[[128 124 131]
 [122 133 122]
 [106 132 109]
 [142 123 140]]
->
[[124 131 128]
 [133 122 122]
 [132 109 106]
 [123 140 142]]

[[135 152]
 [122 124]
 [138 137]]
->
[[152 135]
 [124 122]
 [137 138]]

[[115 124 145]
 [153 130 108]]
->
[[124 145 115]
 [130 108 153]]

[[122 134 111 118 112 118 136 123]
 [139 117 123 148 140 138 131 129]
 [118 139 121 133 114 110 134 133]
 [122 138 126 127 104 132 138 133]
 [129 129 126 108 139 134 127 147]
 [114 143 120 116 126 114 132 134]
 [139 131 128 131 136 132 127 101]
 [111 127 137 130 115 116 136 140]
 [118 134 123 132 126 102 121 124]]
->
[[134 111 118 112 118 136 123 122]
 [117 123 148 140 138 131 129 139]
 [139 121 133 114 110 134 133 118]
 [138 126 127 104 132 138 133 122]
 [129 126 108 139 134 127 147 129]
 [143 120 116 126 114 132 134 114]
 [131 128 131 136 132 127 101 139]
 [127 137 130 115 116 136 140 111]
 [134 123 132 126 102 121 124 118]]

[[131 111]
 [121 130]
 [122 102]
 [126 146]]
->
[[111 131]
 [130 121]
 [102 122]
 [146 126]]

[[142 124 109]
 [156 148 152]]
->
[[124 109 142]
 [148 152 156]]
---
[[122 125 126 122 120]
 [112 135 130 141 120]
 [140 105 106 144 151]]
->
[122 135 106]

[[132 126 134]
 [102 125 100]
 [143 131 122]
 [100 125 130]]
->
[132 125 122]

[[130 118 125]
 [129 131 135]
 [127 130 132]
 [129 133 127]
 [129 129 102]]
->
[130 131 132]

[[121 124 116 137]
 [105 122 105 145]
 [125 125 126 126]]
->
[121 122 126]

[[135 115 140 131 145]
 [138 113 126 142 122]
 [134 133 126 127 155]
 [139 110 132 139 126]]
->
[135 113 126 139]

[[150 123 139]
 [140  99 119]]
->
[150  99]

[[136 115 125 125]
 [135 120 125 136]
 [121 125 129 139]
 [117 119 143 141]
 [132 125 150 125]]
->
[136 120 129 141]
---
[[124 136 116 138 108 130 116 147 135 130 153]
 [122 125 135 154 119 109 125 129 139 132 118]
 [134 128 131 115 134 131 113 138 125 147 114]
 [131 141 124 103 120 133 126 135 131 118 138]]
->
[[131 141 124 103 120 133 126 135 131 118 138]
 [134 128 131 115 134 131 113 138 125 147 114]
 [122 125 135 154 119 109 125 129 139 132 118]
 [124 136 116 138 108 130 116 147 135 130 153]]

[[117 134 135 136 106 140]
 [122 134 135 133 111 136]
 [141 144 133 139 124 118]
 [136 124 123 123 142 118]
 [112 119 129 123 120 145]
 [127 119 123 119 138 131]
 [112 108 125 116 129 140]
 [131 119 123 119 138 127]
 [146 149 133 139 129 113]]
->
[[146 149 133 139 129 113]
 [131 119 123 119 138 127]
 [112 108 125 116 129 140]
 [127 119 123 119 138 131]
 [112 119 129 123 120 145]
 [136 124 123 123 142 118]
 [141 144 133 139 124 118]
 [122 134 135 133 111 136]
 [117 134 135 136 106 140]]

[[136 127 140 138 137 150 115]
 [105 136 150 139 135 149 137]
 [141 117 130 133 132 145 122]
 [129 136 123 109 115 124 114]
 [146 124 144 118 108 150 120]
 [126 137 127 120 138 145 106]]
->
[[126 137 127 120 138 145 106]
 [146 124 144 118 108 150 120]
 [129 136 123 109 115 124 114]
 [141 117 130 133 132 145 122]
 [105 136 150 139 135 149 137]
 [136 127 140 138 137 150 115]]

[[133 131 132 127 113 130 133 129 128 126]
 [125 128 125 135 130 132 121 128 124 129]
 [129 126 131 124 130 122 130 127 132 130]
 [133 134 136 126  98 130 137 124 133 125]
 [128 127 123 133 133 133 123 132 121 128]
 [130 123 130 130 138 119 119 133 125 135]
 [128 129 127 128 126 130 130 128 127 126]
 [123 129 134 128 123 120 125 117 139 134]]
->
[[123 129 134 128 123 120 125 117 139 134]
 [128 129 127 128 126 130 130 128 127 126]
 [130 123 130 130 138 119 119 133 125 135]
 [128 127 123 133 133 133 123 132 121 128]
 [133 134 136 126  98 130 137 124 133 125]
 [129 126 131 124 130 122 130 127 132 130]
 [125 128 125 135 130 132 121 128 124 129]
 [133 131 132 127 113 130 133 129 128 126]]

[[135 110 133]
 [106 136 123]
 [124 112 137]
 [109 119 117]
 [144 141 123]
 [137 110 119]]
->
[[137 110 119]
 [144 141 123]
 [109 119 117]
 [124 112 137]
 [106 136 123]
 [135 110 133]]

[[130 105 117 127 128]
 [131 138 104 138 100]
 [134 141 109 131 111]
 [127 143 135 131 127]
 [117  99  99 134 114]
 [132 139 104 136 114]
 [127 130 151 126 141]
 [116 101 151 116 142]]
->
[[116 101 151 116 142]
 [127 130 151 126 141]
 [132 139 104 136 114]
 [117  99  99 134 114]
 [127 143 135 131 127]
 [134 141 109 131 111]
 [131 138 104 138 100]
 [130 105 117 127 128]]

[[134 116 133]
 [104 136 130]
 [129 126 110]
 [105 126 134]
 [132 119 128]
 [136 123 131]
 [127 131 118]
 [137 135 138]]
->
[[137 135 138]
 [127 131 118]
 [136 123 131]
 [132 119 128]
 [105 126 134]
 [129 126 110]
 [104 136 130]
 [134 116 133]]

[[109 119 152 146]
 [113 107 138 107]
 [108 135 151 146]]
->
[[108 135 151 146]
 [113 107 138 107]
 [109 119 152 146]]
